In the data rows, the value 128 means zero.
Some points, one per row:
[116. 125. 100. 159. 183. 142. 158. 118. 125. 111. 158.  87. 153. 125. 159. 147. 151. 117. 151. 121. 184. 164. 137.
  81.]
[103. 101.  81. 142. 136. 137. 149. 100. 126.  83. 127. 166. 141. 121. 162. 118. 107. 131. 149. 165. 153. 179. 164.
 121.]
[124. 140.  87. 148. 110. 122. 115. 114. 107. 134. 146. 176. 116. 118. 140. 131. 145. 158. 112. 155. 109. 133. 144.
 142.]
[127. 148. 155. 117. 191. 176. 117. 154. 120. 122. 142.  82. 125. 165. 139.  88. 122.  95. 138. 117. 112. 141.  84.
  90.]
[150. 148.  83. 177. 113. 101. 102.  79. 103. 123. 156. 147. 128. 136. 112. 133. 152. 160.  99. 127. 112. 121. 160.
 155.]
[167. 168. 138. 139. 136.  98. 112.  97. 106. 169. 173.  99. 125. 123. 103. 181. 159. 160.  82. 101. 114.  70. 137.
 151.]
[ 81.  84.  84. 132. 157. 146. 184. 105. 146.  59. 104. 159. 151. 104. 179. 134.  97. 123. 175. 176. 198. 212. 167.
 103.]
[142. 157. 105. 125. 132. 125. 118. 113. 117. 151. 177. 127. 137. 124. 127. 148. 143. 143. 108. 113.  86.  92. 152.
 139.]
[142. 127. 135. 138. 160. 127.  99. 143. 121. 129. 105.  98. 116. 179.  88.  79. 118. 106. 130.  94. 144. 134. 110.
 111.]
[125. 159. 151. 122. 161. 137. 110. 169. 100. 181. 168.  90.  86. 109. 148. 157. 153. 147. 117. 153. 102. 115.  97.
 124.]
[148. 163. 159. 130. 163. 110. 102. 145.  95. 183. 178.  78.  76. 130. 125. 162. 150. 158.  91. 137. 101.  96. 109.
 140.]
[115. 130.  90. 142. 106. 136. 127. 110. 122. 119. 142. 178. 132. 117. 144. 130. 135. 149. 125. 157. 103. 146. 149.
 141.]
[109. 147. 163. 109. 147. 155. 126. 182. 122. 158. 146. 114. 108.  94. 154. 141. 141. 126. 140. 154. 100. 134.  78.
 104.]
[193. 149. 132. 164.  91.  64. 100. 112. 100. 170. 133.  91. 108. 145.  71. 184. 182. 164.  86.  73. 155.  72. 134.
 181.]
[109. 121.  99. 132. 176. 149. 162. 129. 137.  99. 150. 103. 151. 121. 166. 139. 126. 119. 150. 125. 161. 169. 154.
  86.]
[132.  62.  93.  96.  91. 115. 166.  94. 167.  91.  91. 177. 170. 124. 113. 119.  73.  96. 126. 115. 149. 119. 197.
 168.]
[130. 165. 147.  98. 137. 155. 103. 152. 120. 160. 161. 125. 123. 134. 137. 115. 134. 124. 120. 128.  63.  98.  97.
 115.]
[191. 157. 144. 175. 115.  66. 112.  67.  74. 157. 150.  83.  78. 149.  98. 190. 172. 197.  72. 119. 155.  93. 135.
 195.]
[143. 152. 130. 159. 149. 133.  94. 139. 118. 124. 112.  84. 119. 179.  89.  78. 140. 118. 127.  79. 146. 136.  84.
 105.]
[128. 129.  73. 151. 125. 123. 120. 100. 104. 115. 149. 168. 133. 134. 141. 124. 134. 149. 123. 155. 125. 149. 160.
 146.]
[ 78.  71. 114.  96. 150. 165. 209. 125. 178.  74. 111. 139. 179.  90. 178. 143.  77.  89. 178. 151. 169. 175. 169.
  85.]
[154. 154. 130. 144. 160. 119. 106.  85. 101. 116. 137. 104. 108. 187. 103.  84. 120. 137. 107. 117. 117. 125. 110.
 136.]
[140. 133.  71. 197. 110. 100. 126. 108. 122. 115. 126. 110. 150. 146. 100. 134. 149. 136. 137.  75. 182. 147. 152.
 113.]
[154. 144. 138. 142. 159. 116. 114.  70. 100.  98. 105.  94. 109. 184.  93.  76. 114. 136. 121. 116. 157. 135. 107.
 116.]
[183. 153. 152. 173. 118.  66.  85. 131.  85. 185. 136.  73.  81. 150.  79. 166. 182. 170.  86.  85. 149.  83. 112.
 176.]
[137. 116. 133. 103. 163. 141. 112. 139. 136. 125.  89. 107. 112. 175.  97.  75.  93.  98. 121. 104. 144. 145. 114.
 110.]
[108. 128. 114. 169. 190. 158. 159. 129. 132. 101. 154.  86. 155. 125. 172. 150. 155. 116. 163. 116. 187. 182. 123.
  66.]
[156. 172. 116. 149. 105. 101. 120.  86. 115. 149. 172.  99. 145. 118. 103. 155. 156. 154. 104.  92. 117.  83. 138.
 126.]
[ 88.  97.  99. 111.  82. 139. 165. 117. 160.  86. 105. 194. 159.  91. 157. 122.  96. 125. 159. 183. 125. 157. 160.
 123.]
[182. 152. 133. 173. 113.  64. 102.  74.  81. 150. 154. 100.  89. 141.  96. 183. 166. 202.  71. 123. 145.  89. 131.
 185.]
[131.  76. 155.  55. 139. 132. 145. 117. 160.  99.  54. 140. 140. 152. 105.  69.  49.  77. 119. 115. 141. 119. 143.
 137.]
[ 91.  71. 152.  62.  49. 142. 174. 146. 210.  86.  38. 190. 189.  99. 116.  81.  47.  72. 173. 135. 111. 124. 134.
 123.]
[107. 120. 139. 101.  89. 133. 112. 172. 142. 146.  90. 162. 116. 104. 115. 109. 127. 115. 140. 125. 111. 123. 104.
 120.]
[168. 183. 164. 124. 128. 105.  95. 116. 111. 158. 161.  87. 115. 145.  85. 139. 157. 152.  88.  86.  96.  65.  98.
 135.]
[146. 115.  95. 129.  85. 113. 121. 119. 133. 143. 121. 170. 148. 127. 105. 130. 132. 128. 107. 105. 110.  98. 170.
 174.]
[ 98. 114. 112. 151. 193. 150. 161. 134. 134.  97. 150.  95. 151. 123. 184. 150. 142. 112. 160. 131. 183. 189. 132.
  72.]
[ 93.  78. 153.  66.  49. 143. 165. 162. 201. 100.  46. 189. 162.  89. 123.  90.  80.  78. 175. 145. 119. 127. 128.
 112.]
[141. 135. 100. 135.  90.  98. 102. 135. 128. 161. 129. 162. 134. 122. 104. 140. 144. 136. 105. 110. 109.  94. 148.
 162.]
[102. 141. 131. 118. 134. 140. 127. 165. 132. 154. 157. 124. 123.  89. 157. 163. 143. 144. 135. 153. 115. 132. 125.
 111.]
[130. 141. 113. 179. 134.  85.  99. 168.  99. 187. 154.  94.  74. 117. 120. 178. 173. 166. 114. 126. 156. 127. 127.
 147.]
[115. 130. 103. 155. 175. 143. 153. 117. 126. 111. 163. 101. 151. 130. 161. 143. 141. 124. 144. 121. 165. 160. 150.
  84.]
[116. 122.  97. 149. 171. 137. 154. 118. 121. 111. 163. 107. 151. 133. 154. 141. 131. 124. 143. 118. 151. 153. 153.
 101.]
[180. 174. 172. 127. 147.  96.  99. 115.  94. 178. 175.  67.  93. 142. 100. 167. 162. 162.  78.  98. 105.  63. 115.
 157.]
[112.   2. 109.  42.  73. 104. 238.  64. 231.  45.  23. 190. 206.  94. 125. 134.   5.  70. 146. 133. 194. 138. 240.
 162.]
[131. 127. 135. 131. 165. 138. 104. 151. 132. 127.  98.  94. 114. 175.  97.  74. 119. 107. 127.  99. 157. 149.  98.
 102.]
[102. 136. 140. 122. 142. 145. 139. 168. 130. 160. 157. 114. 112.  77. 166. 168. 150. 138. 137. 158. 120. 139. 115.
 109.]
[181. 141. 132. 186. 107.  62.  98. 119.  97. 186. 139.  79.  95. 141.  78. 186. 177. 185.  79.  77. 173.  82. 135.
 182.]
[ 99. 121. 115. 117. 118. 164. 156. 142. 146. 113. 144. 147. 170.  92. 167. 130. 119. 115. 158. 138. 104. 136. 134.
 107.]
[154. 160. 123. 129. 135. 111. 118. 113. 107. 167. 181. 116. 124. 125. 119. 168. 152. 148.  90. 113.  95.  81. 143.
 149.]
[ 71.  67. 143.  90. 116. 177. 211. 133. 201.  61.  98. 161. 206.  73. 189. 130.  78.  68. 204. 150. 139. 163. 144.
  83.]
[132. 152. 125. 129. 119. 143.  99. 137. 107. 131. 137. 161. 100. 143. 133.  94. 138. 138. 118. 153.  74. 125. 106.
 141.]
[ 95. 126. 144. 125. 134. 143. 155. 178. 140. 146. 142. 113. 114.  72. 173. 172. 138. 129. 154. 165. 131. 147. 105.
  98.]
[ 76. 112. 189.  71. 113. 175. 154. 190. 169. 123. 106. 147. 142.  82. 174. 130. 112.  93. 178. 164. 102. 138.  70.
  85.]
[111. 102. 101. 110.  70. 122. 144. 138. 161. 123.  94. 187. 157.  92. 114. 124. 115. 112. 140. 125. 125. 123. 161.
 138.]
[ 89.  99.  99. 115. 174. 156. 172. 131. 151.  89. 131. 121. 159. 105. 182. 141. 111. 104. 160. 142. 164. 174. 163.
  85.]
[ 62.  49. 111.  99.  64. 140. 215. 105. 204.  45.  63. 207. 196.  78. 175. 119.  57.  88. 199. 190. 148. 179. 176.
 117.]
[ 87.  95. 158.  86.  87. 160. 157. 130. 166.  84.  80. 187. 152. 103. 149.  81.  77. 101. 174. 180.  96. 151. 110.
 125.]
[137. 119.  69. 177. 157. 109. 138.  69. 112.  96. 149. 127. 130. 142. 124. 137. 130. 151. 117. 139. 169. 163. 182.
 133.]
[130. 159. 147. 118. 169. 155. 112. 142. 107. 133. 160. 102. 127. 161. 131.  90. 131. 108. 128. 118.  83. 117.  95.
 113.]
[ 77. 119. 159. 111. 121. 158. 167. 174. 159. 131. 129. 140. 132.  67. 181. 165. 133. 116. 170. 165. 129. 153. 105.
  97.]
[164. 147. 136. 179. 146.  70. 102.  97.  73. 168. 169.  98.  59. 134. 117. 182. 170. 190.  76. 151. 141. 107. 141.
 194.]
[153. 148.  83. 184.  94.  96. 101. 109. 116. 142. 141. 124. 145. 146.  82. 133. 164. 146. 115.  68. 136. 105. 151.
 141.]
[121. 148. 130. 113. 119. 135.  98. 134. 106. 143. 126. 158.  99. 132. 129. 106. 141. 142. 111. 163.  88. 127. 103.
 147.]
[135. 111. 138.  92. 166. 143. 121. 134. 140. 114.  83. 123. 119. 177.  97.  75.  86.  93. 118. 103. 150. 132. 120.
 124.]
[164. 168. 138. 162.  79.  95.  74. 125. 116. 154. 121. 109. 121. 153.  57. 115. 175. 147. 108.  63. 125.  85.  91.
 132.]
[137. 146. 100. 172. 137. 121. 150.  86. 119. 115. 167.  84. 155. 138. 123. 146. 150. 140. 131.  85. 155. 130. 148.
 103.]
[145. 169. 151. 109. 143. 148. 102. 135. 112. 151. 165. 109. 124. 147. 126. 109. 134. 122. 108. 112.  62.  91. 102.
 124.]
[132. 142.  97. 162. 167. 127. 141. 105. 121. 114. 165.  87. 156. 137. 143. 147. 150. 136. 138. 100. 166. 146. 146.
  86.]
[130. 117.  79. 204. 125. 111. 141. 115. 124.  98. 107.  96. 154. 131. 116. 138. 159. 140. 164.  74. 227. 179. 127.
  79.]
[143. 151. 142. 153. 158.  97. 116. 135.  94. 182. 191.  72.  80. 120. 131. 187. 166. 159.  89. 135. 118.  98. 136.
 143.]
[152. 157. 129. 139. 149. 137.  91. 108.  93. 120. 146. 129. 103. 180. 117.  84. 136. 133. 110. 133.  87. 118. 110.
 140.]
[109.  47.  94.  80.  80. 115. 193.  95. 194.  76.  64. 182. 188. 104. 117. 126.  53.  82. 145. 124. 158. 129. 214.
 156.]
[113. 143. 143. 147. 161. 133. 130. 168. 105. 175. 169.  88.  83.  92. 163. 180. 151. 156. 124. 158. 132. 133. 115.
 124.]
[ 94.  87. 155.  96. 101. 115. 158. 129. 159. 121.  85. 157. 104.  85. 150. 139.  87. 136. 140. 201. 131. 146. 136.
 146.]
[110. 131. 121. 181. 128. 107. 113. 185. 113. 177. 128. 102.  75. 100. 132. 167. 163. 156. 136. 135. 166. 143. 117.
 132.]
Here are 12 more points, each followed by its number:
[188. 151. 129. 166. 106.  67.  98. 117.  94. 173. 141.  96.  92. 142.  79. 183. 171. 170.  80.  91. 157.  81. 131.
 175.] 0
[190. 144. 129. 139.  84.  83.  88. 115. 111. 168. 138. 130. 121. 139.  80. 171. 179. 152.  80.  83. 136.  74. 137.
 180.] 1
[162. 180. 157. 116. 144. 121.  94. 124. 106. 167. 172.  97. 117. 143. 105. 126. 150. 138.  94.  99.  73.  73. 103.
 127.] 2
[150. 151. 125. 144. 172. 125. 104.  97. 102. 112. 126. 110. 112. 183. 114.  79. 117. 136. 114. 126. 136. 140. 107.
 125.] 3
[120. 150. 124. 126. 138. 124. 121. 153. 114. 169. 171. 122. 113.  99. 141. 167. 160. 149. 112. 132.  99. 116. 135.
 119.] 4
[168. 145. 127. 145. 100.  93.  98. 131. 108. 171. 142. 139. 113. 132.  87. 162. 161. 152.  86. 101. 120.  90. 140.
 174.] 5
[157. 176. 124. 137. 117. 103. 108. 101. 106. 156. 180. 106. 135. 121. 100. 163. 162. 157.  87.  97. 107.  76. 141.
 138.] 6
[122. 142. 159. 105. 197. 181. 127. 160. 121. 123. 142.  91. 129. 163. 153.  85. 123.  94. 148. 126. 119. 148.  74.
  81.] 7
[186. 151. 157. 162.  93.  69.  93. 117.  91. 176. 125.  73.  92. 153.  66. 168. 179. 169.  84.  61. 160.  78. 106.
 170.] 8
[178. 163. 159. 161. 133.  81.  84.  95.  73. 160. 155.  92.  79. 154.  95. 159. 173. 184.  73. 130. 127.  87. 112.
 181.] 9
[ 86. 106. 162. 115.  84. 141. 139. 193. 165. 141.  78. 146. 114.  83. 140. 131. 124. 113. 164. 151. 146. 150. 100.
 107.] 10
[ 81. 107. 131.  95. 102. 170. 170. 154. 167. 107. 118. 161. 171.  74. 177. 137. 114.  96. 178. 153. 106. 142. 128.
  94.] 11
Which two of these numbered points are nearest to each point below by angle, seen from the average point of the first points? Their numbers follow each, nearest first.
[138. 135. 109. 142. 105. 112. 102. 155. 119. 166. 133. 142. 107. 115. 103. 146. 153. 152. 105. 114. 125. 117. 141.
 149.] > 5 1
[151. 178. 150. 124. 144. 141.  96. 130. 112. 155. 172.  96. 124. 157. 108. 112. 152. 129. 101. 102.  70.  84.  98.
 120.] > 2 6
[190. 161. 156. 149.  95.  77.  80. 128.  95. 176. 125.  98. 101. 157.  66. 153. 174. 162.  81.  70. 129.  68. 100.
 173.] > 8 0
[180. 166. 157. 161. 139.  79.  88. 101.  69. 169. 157.  91.  66. 156. 104. 165. 164. 187.  75. 137. 126.  92. 117.
 181.] > 9 0
[121. 139. 155. 108. 189. 180. 123. 151. 118. 117. 141.  96. 128. 161. 147.  85. 115. 100. 144. 117. 106. 143.  88.
  91.] > 7 3
[ 80.  97. 160. 137.  96. 135. 136. 201. 155. 145.  79. 128. 105.  77. 150. 147. 137. 118. 180. 157. 163. 161.  92.
 107.] > 10 11
[ 93. 122. 110. 114. 116. 157. 151. 142. 148. 118. 143. 143. 165.  94. 165. 129. 120. 110. 154. 138. 108. 138. 135.
 106.] > 11 10
[ 91. 113. 154. 134. 103. 129. 128. 196. 141. 156.  93. 131.  93.  91. 138. 149. 138. 127. 161. 149. 151. 152.  90.
 111.] > 10 11
[159. 167. 134. 167.  89. 115.  77. 125. 111. 149. 125. 112. 131. 159.  66.  96. 162. 131. 111.  61. 116.  88.  89.
 127.] > 8 1
[176. 170. 144. 147.  89.  89.  77. 129. 106. 166. 127. 109. 106. 151.  56. 131. 166. 156.  88.  74. 121.  74.  97.
 149.] > 8 1
[202. 145. 135. 138.  87.  67.  93. 113. 101. 163. 130. 111. 113. 143.  75. 182. 176. 167.  78.  74. 149.  78. 133.
 189.] > 1 0
[175.  91. 104. 103.  87. 102. 127.  98. 138. 117. 116. 167. 172. 148. 106. 140. 113. 116.  92.  81. 134.  95. 182.
 197.] > 1 5
[104. 132. 111. 118. 126. 160. 144. 143. 142. 123. 156. 141. 155.  99. 166. 136. 122. 116. 146. 139. 104. 129. 139.
 111.] > 11 10
[ 88. 107. 128. 154. 102. 120. 135. 190. 148. 155. 103. 136. 108.  81. 146. 162. 147. 135. 154. 155. 160. 152. 112.
 120.] > 10 11
[116. 129. 143. 107.  92. 131. 108. 181. 137. 152. 107. 157. 115. 106. 106. 118. 134. 115. 129. 127. 108. 125. 100.
 132.] > 10 11
[ 77.  89. 129.  98. 110. 172. 187. 148. 179.  87. 120. 162. 188.  82. 180. 132. 100.  81. 191. 150. 124. 160. 139.
 100.] > 11 10
[100. 121. 188.  84. 203. 208. 144. 179. 143.  97. 108.  92. 135. 147. 168.  79. 105.  75. 173. 136. 129. 170.  53.
  57.] > 7 11
[128. 154. 129. 131. 146. 127. 120. 153. 110. 167. 173. 109. 104. 106. 141. 175. 156. 153. 110. 146. 113. 113. 127.
 121.] > 4 6
[138. 145. 132. 127. 178. 136. 108.  97. 103. 103. 119.  99. 100. 185. 115.  80. 109. 126. 118. 134. 146. 156. 104.
 113.] > 3 7
[ 63.  63. 156. 117.  61. 130. 182. 198. 198. 111.  53. 156. 139.  53. 155. 157. 106.  96. 200. 170. 182. 167. 114.
  99.] > 10 11
[111. 129. 135. 141. 113. 125. 105. 189. 122. 173. 112. 128.  89. 104. 121. 142. 152. 133. 140. 135. 137. 136. 102.
 127.] > 10 4
[123. 143. 159. 115. 192. 175. 125. 156. 119. 123. 140.  83. 131. 164. 146.  82. 117.  97. 145. 124. 120. 144.  81.
  84.] > 7 3
[174. 156. 148. 130. 111.  95.  75. 148. 113. 176. 132. 129.  96. 151.  79. 132. 156. 143.  83.  91. 103.  85. 108.
 168.] > 5 1
[158. 160. 144. 142. 142. 100.  85. 118.  76. 166. 160. 119.  68. 144. 115. 148. 156. 174.  84. 155. 105. 104. 121.
 170.] > 9 5
[158. 175. 135. 165.  87. 104.  77. 123. 111. 154. 126. 114. 123. 149.  63. 102. 173. 142. 112.  62. 113.  86.  90.
 130.] > 8 1
[151. 180. 156. 114. 141. 138.  98. 134. 107. 164. 169. 107. 114. 149. 111. 115. 141. 121. 104. 104.  68.  79. 103.
 128.] > 2 6
[126. 155. 175. 133. 205. 176. 122. 153. 119. 117. 137.  58. 129. 169. 139.  90. 143.  98. 146.  99. 131. 159.  57.
  60.] > 7 3
[161. 153. 150. 145. 143.  95.  81. 120.  83. 169. 152. 117.  71. 148. 113. 151. 161. 174.  77. 154. 109. 101. 112.
 171.] > 9 0
[175. 114. 100. 122.  84.  98. 120. 103. 127. 132. 125. 164. 156. 142.  94. 138. 136. 123.  96.  88. 120.  81. 165.
 190.] > 1 5
[156. 172. 127. 136. 122. 106. 109.  99. 110. 157. 182. 102. 130. 122. 106. 166. 162. 160.  86. 102. 104.  75. 145.
 140.] > 6 2
[145. 133. 104. 140.  92.  99.  98. 141. 121. 168. 134. 150. 117. 123. 103. 146. 151. 146.  98. 110. 121. 106. 145.
 162.] > 5 1
[150. 166.  98. 160. 125. 118. 121.  93. 117. 135. 176. 112. 150. 132. 112. 143. 156. 142. 109.  92. 119.  98. 154.
 124.] > 6 1
[153. 160. 120. 175. 116. 121.  93. 129. 119. 133. 116.  89. 129. 170.  73.  90. 158. 123. 127.  62. 136. 114.  91.
 112.] > 8 3
[133. 143. 134. 131. 117. 115.  85. 178. 115. 174. 124. 135.  88. 124. 104. 130. 153. 138. 114. 119. 111. 111. 104.
 139.] > 5 2
[ 68.  84. 143.  89.  91. 178. 192. 150. 194.  77. 104. 162. 198.  70. 181. 130.  92.  83. 194. 148. 120. 155. 133.
  92.] > 11 10
[140. 143.  94. 146. 113. 111. 108. 109.  97. 140. 156. 166. 108. 131. 126. 134. 152. 161. 102. 147. 105. 122. 152.
 150.] > 5 9
[170. 126. 110. 126.  85.  99. 105. 114. 121. 149. 132. 163. 144. 140.  95. 144. 150. 133.  93.  90. 112.  83. 154.
 184.] > 1 5
[159. 164. 127. 170. 114. 117.  84. 130. 115. 145. 125. 104. 132. 174.  72.  87. 151. 126. 118.  68. 120.  98.  95.
 124.] > 8 2
[ 83. 111. 188. 119. 137. 153. 160. 185. 142. 149. 126.  97. 109.  71. 183. 165. 128. 120. 165. 173. 139. 143.  91.
  98.] > 10 11
[181. 151. 153. 121.  98. 101.  79. 142. 111. 172. 129. 132. 110. 161.  78. 132. 157. 134.  84.  84.  97.  73. 108.
 175.] > 5 1
[165. 163. 149. 160. 140.  86.  84. 109.  77. 166. 164. 107.  61. 155. 111. 159. 161. 176.  82. 146. 113. 101. 123.
 176.] > 9 0
[144. 168. 144. 111. 147. 136.  91. 145. 111. 166. 166. 116. 110. 134. 120. 124. 149. 131.  98. 119.  64.  92. 106.
 129.] > 2 4
[153. 142. 139. 119. 103. 123.  88. 156. 118. 166. 128. 146. 107. 145.  88. 109. 145. 127.  99. 100.  94.  97. 108.
 158.] > 5 2
[165. 144. 130. 170. 119.  70.  93. 131.  95. 190. 141.  96.  86. 140.  88. 174. 175. 171.  87.  95. 153.  91. 141.
 176.] > 0 8
[132. 128.  81. 201. 127. 103. 135. 106. 124. 108. 120. 102. 145. 143. 105. 136. 157. 144. 146.  75. 214. 169. 144.
  90.] > 8 0
[ 98. 124. 181.  94. 200. 200. 140. 173. 138. 103. 118.  87. 131. 147. 172.  82. 110.  82. 167. 130. 135. 166.  59.
  62.] > 7 11
[ 86. 121. 185. 119. 148. 152. 151. 187. 130. 151. 131.  93.  97.  79. 181. 168. 133. 128. 162. 173. 140. 145.  91.
 107.] > 10 11
[168. 155. 128. 167. 116.  78.  87. 138. 101. 179. 137.  98.  87. 140.  89. 176. 175. 164.  80.  95. 150.  95. 136.
 175.] > 0 8
[184. 153. 155. 176. 115.  64.  93. 122.  92. 184. 137.  59.  79. 150.  74. 179. 179. 173.  82.  80. 163.  77. 114.
 181.] > 8 0
[ 97. 104. 146.  87.  72. 140. 135. 173. 170. 130.  74. 179. 141.  94. 113. 106. 105.  99. 153. 137. 111. 126. 106.
 123.] > 10 11
[151.  85.  89. 116. 111. 100. 141.  93. 141. 113. 112. 157. 154. 147. 104. 132. 104. 114. 110.  94. 143. 114. 199.
 177.] > 1 5
[162. 173. 132. 159.  86. 104.  78. 132. 113. 157. 118. 116. 122. 158.  65. 106. 167. 143. 107.  62. 112.  82.  93.
 136.] > 8 1
[117. 147. 119. 117. 140. 137. 124. 156. 123. 164. 165. 124. 109.  96. 150. 160. 152. 142. 124. 145. 104. 124. 125.
 119.] > 4 2
[114. 131. 170.  92. 202. 190. 133. 164. 132. 110. 116.  91. 130. 149. 159.  85. 106.  90. 158. 129. 120. 161.  72.
  76.] > 7 11
[142. 139. 119. 185. 134.  80.  97. 162.  93. 198. 152.  95.  68. 121. 112. 177. 176. 164. 106. 127. 153. 123. 130.
 162.] > 0 9
[138. 146.  87. 160. 111. 114. 105. 101.  98. 125. 159. 163. 123. 135. 133. 127. 148. 157. 104. 146. 108. 134. 160.
 159.] > 5 9
[ 76.  98. 155.  89.  84. 175. 179. 162. 193.  96. 109. 166. 189.  68. 180. 139. 102.  89. 194. 162. 111. 146. 118.
  90.] > 11 10
[158. 113.  90. 132.  94. 106. 121. 102. 133. 128. 127. 158. 151. 155.  99. 133. 126. 120.  97.  88. 121.  97. 173.
 182.] > 1 5
[100. 105. 110. 121.  81. 123. 131. 159. 156. 136.  96. 177. 146.  85. 123. 141. 124. 128. 137. 138. 135. 133. 142.
 126.] > 10 11
[ 90. 127. 190.  99. 139. 161. 151. 187. 156. 144. 118. 120. 118.  79. 180. 146. 130. 116. 166. 162. 124. 136.  76.
  91.] > 10 11
[118. 135. 166. 108. 203. 189. 128. 161. 121. 118. 132.  80. 125. 161. 161.  87. 118.  91. 157. 129. 122. 161.  66.
  74.] > 7 3
[ 88. 123. 180.  99. 131. 164. 150. 187. 148. 142. 119. 120. 123.  74. 175. 158. 128. 113. 165. 165. 116. 144.  78.
  92.] > 10 11
[ 63.  67. 148. 105.  46. 125. 182. 182. 212. 105.  46. 178. 163.  47. 148. 154. 100.  95. 192. 162. 167. 163. 134.
  97.] > 10 11
[134. 129. 140. 144. 141. 107. 112. 129.  88. 164. 140. 121.  64. 122. 141. 157. 135. 172. 103. 181. 127. 123. 131.
 173.] > 9 0
[159. 144. 132. 146. 161. 113. 109.  73. 104.  99. 115.  94. 112. 187.  95.  84. 114. 142. 115. 116. 151. 143. 113.
 120.] > 3 9
[152. 159. 139. 142. 139. 105.  83. 127.  85. 160. 151. 126.  69. 147. 117. 141. 159. 173.  90. 158.  99. 115. 114.
 167.] > 9 5
[110. 135. 135.  99. 106. 138. 117. 142. 124. 131. 114. 174. 104. 108. 136. 119. 124. 141. 122. 175. 100. 132. 108.
 141.] > 10 11
[147. 163. 101. 154. 126. 111. 120. 101. 116. 138. 182. 112. 149. 128. 117. 144. 154. 139. 117.  98. 106.  97. 147.
 126.] > 6 2
[159. 177. 144. 135. 141. 141. 101. 122. 104. 138. 168.  87. 136. 157. 109.  99. 146. 125. 113.  91.  83.  93.  90.
 112.] > 2 6
[115. 137. 137. 129. 115. 126.  93. 186. 127. 167. 114. 141.  97. 108. 111. 129. 144. 139. 121. 132. 123. 126. 103.
 130.] > 10 4
[142. 141. 149. 145. 147. 105. 101. 132.  84. 169. 138. 120.  61. 126. 134. 154. 148. 171. 102. 176. 118. 123. 121.
 167.] > 9 0
[161. 171. 157. 111. 143. 119.  90. 130. 108. 172. 165. 106. 109. 144. 105. 139. 151. 143.  87. 115.  72.  72. 107.
 134.] > 2 6
[184. 151. 132. 162.  99.  65. 108.  62.  82. 145. 145.  95.  96. 145.  93. 185. 167. 199.  76. 109. 156.  85. 140.
 184.] > 0 9
[161. 161.  81. 185.  77.  87.  99. 104. 121. 143. 140. 130. 149. 136.  72. 134. 172. 151. 114.  66. 148. 106. 138.
 142.] > 1 0
[132. 135. 141. 139. 144. 107. 100. 127.  88. 161. 141. 119.  58. 122. 134. 149. 135. 171. 107. 177. 117. 127. 120.
 169.] > 9 4
[153. 151. 138. 142. 168. 121. 100.  84. 104. 106. 120.  97. 107. 182. 101.  79. 115. 139. 112. 123. 146. 134. 106.
 121.] > 3 9
[108. 145. 182. 105. 207. 199. 129. 176. 126. 113. 125.  78. 124. 159. 161.  81. 125.  83. 167. 125. 128. 169.  54.
  64.] > 7 3
[138. 165. 145. 110. 145. 153. 106. 140. 107. 149. 161. 116. 126. 147. 127. 101. 130. 121. 110. 115.  59.  95. 103.
 123.] > 2 7
[120. 153. 128. 136. 154. 118. 122. 156. 110. 172. 173.  99.  95. 106. 142. 178. 155. 157. 112. 146. 116. 118. 131.
 124.] > 4 6
[ 65.  63. 141.  82. 105. 173. 224. 135. 207.  48.  84. 162. 213.  69. 192. 131.  71.  59. 214. 158. 155. 165. 147.
  80.] > 11 10
[ 95.  89. 156.  90. 103. 110. 163. 133. 161. 114.  88. 156. 107.  85. 156. 151.  86. 136. 145. 200. 140. 137. 141.
 144.] > 10 11
[171. 159. 100. 171.  78.  84.  96. 104. 115. 157. 144. 132. 129. 142.  75. 139. 176. 157. 102.  75. 128.  87. 142.
 155.] > 1 5
[124. 142. 158.  99. 174. 170. 121. 151. 123. 119. 143. 102. 132. 158. 143.  90. 114.  99. 135. 123.  95. 133.  95.
  98.] > 7 3
[151. 144.  80. 182.  90.  96. 101. 103. 120. 144. 139. 131. 147. 145.  88. 131. 160. 145. 109.  74. 146. 106. 150.
 138.] > 1 5
[130. 140. 128. 137. 121. 116.  92. 181. 119. 179. 126. 124.  88. 130. 111. 126. 153. 138. 113. 124. 117. 122. 109.
 138.] > 5 4
[119. 132. 168. 109. 197. 177. 130. 165. 126. 115. 136.  84. 123. 159. 154.  83. 120.  86. 145. 126. 124. 154.  75.
  77.] > 7 3
[146. 159. 135. 138. 140. 107.  92. 131.  85. 164. 147. 129.  71. 133. 125. 138. 153. 168.  98. 159.  98. 117. 118.
 163.] > 9 5
[114. 129. 142. 111. 124. 121. 115. 137. 113. 147. 116. 153.  83.  98. 142. 145. 119. 155. 122. 182. 113. 135. 119.
 144.] > 10 4
[159. 160. 104. 173.  79.  78.  98. 113. 120. 150. 132. 125. 132. 130.  73. 155. 173. 163.  98.  77. 136.  91. 131.
 148.] > 1 5
[145. 143. 112. 160. 119.  83.  95. 148. 112. 180. 143. 126.  88. 126.  99. 169. 163. 161.  95. 113. 130. 109. 140.
 157.] > 5 0
[136. 168. 143. 103. 143. 155. 105. 143. 115. 147. 164. 112. 126. 147. 126. 100. 131. 113. 114. 115.  69.  96. 103.
 122.] > 2 7
[ 65.  74. 148.  90.  91. 176. 212. 138. 209.  67.  98. 171. 204.  73. 184. 131.  80.  68. 210. 154. 132. 151. 135.
  84.] > 11 10
[117. 148. 133. 137. 157. 126. 132. 156. 106. 167. 167.  95.  93.  94. 161. 182. 154. 152. 126. 154. 127. 132. 124.
 127.] > 4 9
[158. 177. 145. 144. 128. 140. 102. 108. 111. 132. 155.  79. 139. 167. 101. 106. 151. 132. 118.  76. 103.  84.  92.
 111.] > 2 6
[133. 166. 151. 106. 145. 143. 101. 158. 111. 177. 159. 115. 107. 132. 126. 133. 147. 126. 105. 129.  77.  94. 102.
 126.] > 2 4
[115.  97. 139.  83.  82. 144. 130. 150. 165. 121.  76. 172. 149. 119. 110.  78.  88.  88. 145. 120.  97. 109. 125.
 140.] > 10 11
